A single turn carries every row of the set below to another of its rows. Some are shown first; where does it send the rows asked next?
gomin: [1.76, 0.36, -2.20, -1.01, -2.63, -1.10, 4.27, -1.10, -1.94, -2.65, -0.75, 1.02]
Fafis: [-0.06, -2.26, -0.81, -0.20, -0.10, 0.59, -0.13, -2.51, 4.05, 0.91, 3.30, -1.41]
berad: [1.70, -1.48, -3.18, -2.92, -0.35, -2.45, -2.46, 2.27, -0.25, -1.98, 1.02, 2.55]
Kan: [1.88, 3.49, 1.51, 1.20, 3.02, 2.00, 3.57, 1.10, -2.53, 0.98, -1.71, 1.45]
Pizo: [3.75, 2.16, 0.48, 0.35, 3.35, -4.05, -3.12, -0.30, -1.93, -0.91, 0.16, 2.34]
sumu: [-1.96, 3.33, 2.86, 2.71, 2.38, -0.10, -2.76, 0.80, -1.57, -1.42, 0.38, -4.55]
sidiv: [-0.03, 3.13, 1.98, 2.58, 3.43, 1.16, 2.11, 1.07, -3.39, 0.87, -3.15, 0.19]
tavi: [-0.49, -2.38, -0.54, -0.10, -0.57, 2.13, 0.21, -2.41, 2.42, 1.26, 3.23, -2.60]
Gabo: [0.66, -3.10, -2.08, 1.08, -0.47, 0.91, 0.11, -1.29, 3.32, 0.72, 3.27, -1.69]
Nam: [3.69, 2.59, 1.77, 0.91, 2.84, -2.04, -4.27, 1.01, -1.48, -1.36, -0.15, 2.79]
Lekar: [3.32, 2.68, 0.28, 1.22, 2.51, -3.71, -4.46, 1.11, -1.62, -0.49, -0.52, 2.33]
Bek: [-2.23, 0.42, -1.77, -0.45, -2.80, -0.15, -0.84, 2.33, 2.16, -5.48, -0.01, -1.75]
lofar: [3.93, 1.33, 1.30, 1.36, 4.18, -2.33, -4.33, 0.08, -1.81, -1.29, -1.06, 0.72]
povib: [0.14, -2.10, -2.80, -3.27, -0.60, -1.30, -1.84, 2.24, -1.00, -1.40, 0.27, 3.12]
Sal: [1.15, 3.38, 2.58, 2.17, 2.33, 1.00, 2.99, 0.55, -2.10, 1.03, -2.10, 2.20]
Luto: [-1.07, 1.51, -1.05, 0.89, -3.11, 0.28, -1.77, 2.22, 2.98, -4.20, -0.62, -3.66]
Faki: [1.81, -2.69, -2.98, -2.46, 0.04, -1.31, -1.41, 2.38, -2.28, -1.68, -0.53, 2.73]
nizan: [0.34, 1.04, -2.54, -0.78, -1.80, -0.42, 5.39, -0.11, -1.72, -1.38, -0.30, 0.88]
borav: [2.06, -0.43, 3.11, 2.39, 4.14, 0.39, -1.15, -0.48, 3.08, 0.92, -1.96, -3.48]
Mivan: [0.48, 0.78, -2.91, -1.19, -1.16, -1.45, 4.01, -1.34, -2.65, -2.26, -1.62, 1.52]
Zafav: [0.85, -1.48, 3.76, 3.08, 2.64, -0.18, -0.81, -0.90, 2.79, 0.60, -1.78, -3.96]
gela: [-2.24, 2.02, -2.77, 1.07, -2.38, 0.82, -0.45, 2.03, 2.65, -4.33, 0.63, -2.97]
rofe: [-1.42, 1.89, -1.13, 1.04, -3.26, 0.70, -0.54, 3.35, 2.33, -4.23, 0.53, -3.16]
gur: [-2.08, 2.38, 3.24, 1.64, 2.41, 0.87, -3.22, 0.55, -0.50, -2.74, 0.30, -4.51]
gudu: [2.62, -0.62, 3.40, 2.26, 3.33, 0.56, -1.14, -1.69, 2.41, 2.12, -0.61, -3.05]
Lapez: [0.84, 2.79, 1.42, 0.90, 2.84, 0.98, 3.43, 2.88, -2.78, 0.51, -2.47, 1.87]
fene: [-1.76, 4.55, 2.88, 2.12, 1.45, 0.73, -3.23, 1.91, -0.68, -2.19, -0.76, -4.04]
levaz: [-0.09, -4.04, -0.87, -0.05, -1.56, 0.38, 1.44, -2.21, 2.11, 0.07, 2.77, -1.20]

Sal goes to Gabo
Zafav goes to Faki
fene goes to nizan
Now find these:
borav goes to povib
Bek goes to sidiv
Luto goes to Lapez
Fafis goes to Lekar

